In the rows, zero is written as 128.
Named moves (each a turn or a mirror), then the moves between two rows, first move first; the first pair answered:
move B:
[132 134 148 134 135 159 133 121 148 141 139 115 118 182 116 131 142 106
 102 110 128 140]  ->  [129 137 143 131 123 148 126 146 124 146 143 130 121 187 104 120 138 106
 104 112 137 138]
[130 131 128 175 132 108 139  83 168 119 128 123 138 146 146 155 113 118
 144 112 120 145]  ->  [120 138 114 172  99  81 123 144 116 136 136 156 145 156 117 126 108 119
 147 123 137 142]
[153  94 150  78 160 128 101 164 120 129 122 120 127 143 110  86  98 109
 129  88 156 168]  ->  [160  88 158  79 176 142 109 135 145 122 118 106 126 137 123  99 103 106
 125  82 147 169]
[102 122  89 228 129  43 146 161 138 123 199 146 168 160 118 116 114 110
 156  96 157 141]  ->  [111 114 104 229 162  70 161  96 191 107 188 113 164 148 145 149 122 111
 152  84 141 141]
move C:
[116 144 163  95 102 121 113 188  94 107  27 186 102 126 152 115 117 133
 127 100 166  65]  ->  [110 121 156 114 160 121 134 109 160 117   1 148 114 115 188 170 103 123
 152 105 139  89]
[142 118 136  61 129 157 123 136 116 108 123 107 108 111 124 111 143 139
  99 132 118 120]  ->  [134 108 126  66 155 151 126 107 142 120 114  95 118 107 130 134 134 131
 113 137 106 137]
[126 125 113 105 127 122  83 170 118 125 115 157 146 136 111 104 137 124
 108 162 131 125]  ->  [144 133 139 114 131 153 101 133 141  88  94 135 129 138 146 118 153 131
  95 143 125  92]
move U:
[128 112  82 147 113  99 116 112 142 118  85 125 115 120 186 133 105 112
 163 103 125 125]  ->  [123 107  73 125 102  91 104 145 113 133  86 142 119 116 167 117 103 116
 161 114 130 135]
[115 110 140  72 163 131  97 106 174 128  92 105 107  98  98 156 119 117
 112 121 109 130]  ->  [114 129 140 129 155 114 112  86 190 111  75 105 107 120 124 172 113 113
 131 112 114 109]
[126 178 128 158 113 122 113 140 163 106 172 183 151 137 114 116 127 107
 145 129 146 145]  ->  [124 169 126 136 112 128 106 153 152 117 177 186 148 129 100 108 129 109
 139 134 147 153]

Between the rows of a pair lie two moves.
[131 124 119 189 104 109 161  90 160  93 105 133 128 138 144 133 105 109
 107  84 140  98]  ->  [127 124 115 184  96 100 163 110 137  97  83 143 126 138 152 130 100 109
 113  93 142  90]
U C
[155 139  96 153 109 116 135 160 143 145 155 131 125 147 140 100 139 132
 137 118 168 134]  ->  [163 121 108 127 142 145 141 119 180 142 156 106 123 128 149 117 146 133
 124 112 150 146]
U B
[145 106 155 106 124 130 102 140 125  97 158 140 117 151 121 103 118 136
 106 138 163 115]  ->  [141 113 152 152 133 115 119 104 148  86 127 132 118 163 156 133 108 130
 129 136 157 103]
C U
[129 115 112 141 135 113 127 125 122 134  83 119 129 128 159 149  99 135
 155 129 139 132]  ->  [127  99 110 101 141 124 113 142 108 147  95 118 129 112 139 137 103 138
 140 135 137 150]
U U
[108 142 112 163  88  87 142 183  96 132  99 145 117 149 153 108 129 120
 167 125 140 118]  ->  [136 132 158 100 108 162 149 148 118  98  92 113  85 122 173 107 165 140
 122 105 129  97]
U C
[142 158 141 131 117 110 106 112 147 136 147 138 132 130  84  95 152 100
 134  80 175 100]  ->  [136 162 136 136 113  99 103 125 133 142 140 146 133 135  86  93 147 100
 143  86 179  99]
C B
[121  98 141  75 174 169 136  93 183 151 127  86 131 105 116 141 126 112
 118 128  90 159]  ->  [ 94 122  94 141 128  91 119 161 132 186 149 136 160 142  78 119  95 100
 156 145 114 174]
U C
[ 96  84  85 108 160  98 147 120 103 171  58 143 139 114 153 153  90 116
 164 171 113 150]  ->  [ 95  75  85  88 162 105 142 127  98 178  66 144 138 105 139 149  92 116
 153 172 113 156]
U B
[124 127 130  93 125 123 139 149 119 150 119 139 127 123 145 111 117 142
 122 119 116 132]  ->  [129 131 140 103 131 132 146 128 133 135 110 126 123 124 163 118 122 144
 121 112 113 119]
C U
[131  97 134  78 152 146 116 126 104 150  85 110 131 101 149 151 127 132
 120 129 119 122]  ->  [135 109 139  81 134 147 115 143  84 140  83 119 123 109 151 140 132 138
 113 125 126 107]
B C
[125  81 143 111 106 149 146 155 105 121 120 110 123 112 128 142 105 156
 117 127 141 110]  ->  [118  72 135 112 125 144 149 136 123 132 118 102 129 107 130 159  97 149
 126 132 133 126]
B C
[130 136  88 122 111 103 125 131  71 150 132 161 111 122 114 111 142 143
 125 153 151 125]  ->  [141 114 108  85 150 144 127  83 119 145 145 127 105  99 114 128 156 143
 104 144 131 144]
U B
[115 141  96 194  78 100 124 158 156 132 173 151 138 162 156 101 114 126
 120 118 121 130]  ->  [115 133  97 205 103 105 134 121 188 130 157 132 140 156 175 128 111 121
 127 118 109 135]
C C
[140  88 151 128 125 145 143 109 151 163  83 140 108 126 152 136 128 149
 147 122 119 127]  ->  [134 100 142 142 103 125 138 139 122 168  82 158 111 139 145 125 125 151
 154 127 130 121]
U B
[131 139 128 127 114 130 133 149 107 130 121 137 115 116 149 135 118 122
 142 139 129 114]  ->  [138 131 137 107 132 148 133 128 126 130 124 123 112 102 151 142 125 125
 133 136 119 123]
U B
[141 134 156  97 134 176 140 131 140  95 123 105 105 115 147 119 170 149
  95 116 132 107]  ->  [134 157 143 152 105 137 147 152 116  90 101 130 110 143 161 119 157 146
 123 118 146  83]
U U
[115 137 111 109 121 110 135 152  91 132  91 143 129 133 147 121 123 127
 148 136 140 119]  ->  [123 115 125  72 153 144 136 120 125 132 100 117 126 110 146 134 133 128
 132 132 123 135]
U B
[140 118 173 118 145 121 119 127 135 139  80 112 148 149 129 133 118 134
 143 138 121 116]  ->  [139 123 173 117 134 117 116 143 120 136  80 121 148 152 128 125 120 136
 142 137 124 107]
B C
[134 174 131 179  74 110 156 144 125 113 140 130  98 162 147 102 152 144
 129 111 153  86]  ->  [103 140  86 180 116  68 144 135 142 177 149 132 137 152 117 128 116 124
 165 141 138 153]
C C
[100 165 140 152 108 124 115 125 153  91 187 155 149 169 119  75  90 153
 126 142 150 120]  ->  [ 91 147 128 159 140 116 120  90 182 108 176 141 163 161 130 104  77 143
 143 148 136 142]
C C
[144 177 129 174  77 177 147 118 136 117 112 125 147 158 101 104 168 147
 115  83 166 102]  ->  [115 162  88 181  83 127 133 149 114 167 110 148 176 160  76 108 136 133
 149 108 166 142]
C B
[132 162 142 195  97  95 141 104 146 100 130 107 116 171 151 122  90 112
 113 119 142 100]  ->  [137 158 152 178 100 110 147 106 138  92 103 101 105 164 169 123  94 118
 109 121 140  85]
U C
[143 149 150 129 110 145 122 137 129 109 157 124 119 122 119 108 152 132
 104 113 144 114]  ->  [132 129 136 135 150 139 132  92 169 129 147 103 133 114 131 142 137 120
 123 122 125 140]
B C
[121 122 128  84 141 140 124 145 105 142 118 137 127 109 130 141 120 137
 123 139 122 142]  ->  [126 125 135  88 147 151 132 125 119 129 107 126 120 107 144 150 128 137
 122 132 117 132]
C C
[117 134 110 145 138 132 121  79 163 120 189  92 141 137 106 121 151 130
 127 102 136 113]  ->  [112 136 101 127 121 124 109 118 132 132 203 108 142 136  85  98 152 133
 121 109 146 119]
B U
[116 123 112 163  94 107 111 131 127 163 122 114 166 131 106 140 122 147
  97 157 120 141]  ->  [120 129 121 156  85 118 107 140 119 155 132 116 160 130  99 128 127 150
  86 151 124 135]
B C
[140 159  73 196 114  57 163 160 143 102 194 181 152 182  53 132  57 123
 162 144 144 122]  ->  [161 160 105 217 144  96 194  76 202  58 152 140 131 175 115 177  72 124
 158 123 126  93]
C C
[145 160 128 171 118 112 148 114 109 123 102 139 120 154 140 132 119 111
 152 132 135 110]  ->  [139 150 121 139 111 109 134 150  79 140 107 151 120 147 121 115 118 114
 148 144 140 121]
B U
[140 129 161  75 123 169 131 165 128 112 127 148  95 116 135 106 156 138
 108 121 125  98]  ->  [145 147 165 130 122 161 147 136 152  90 115 140  95 134 165 126 154 136
 121 111 127  79]
U U
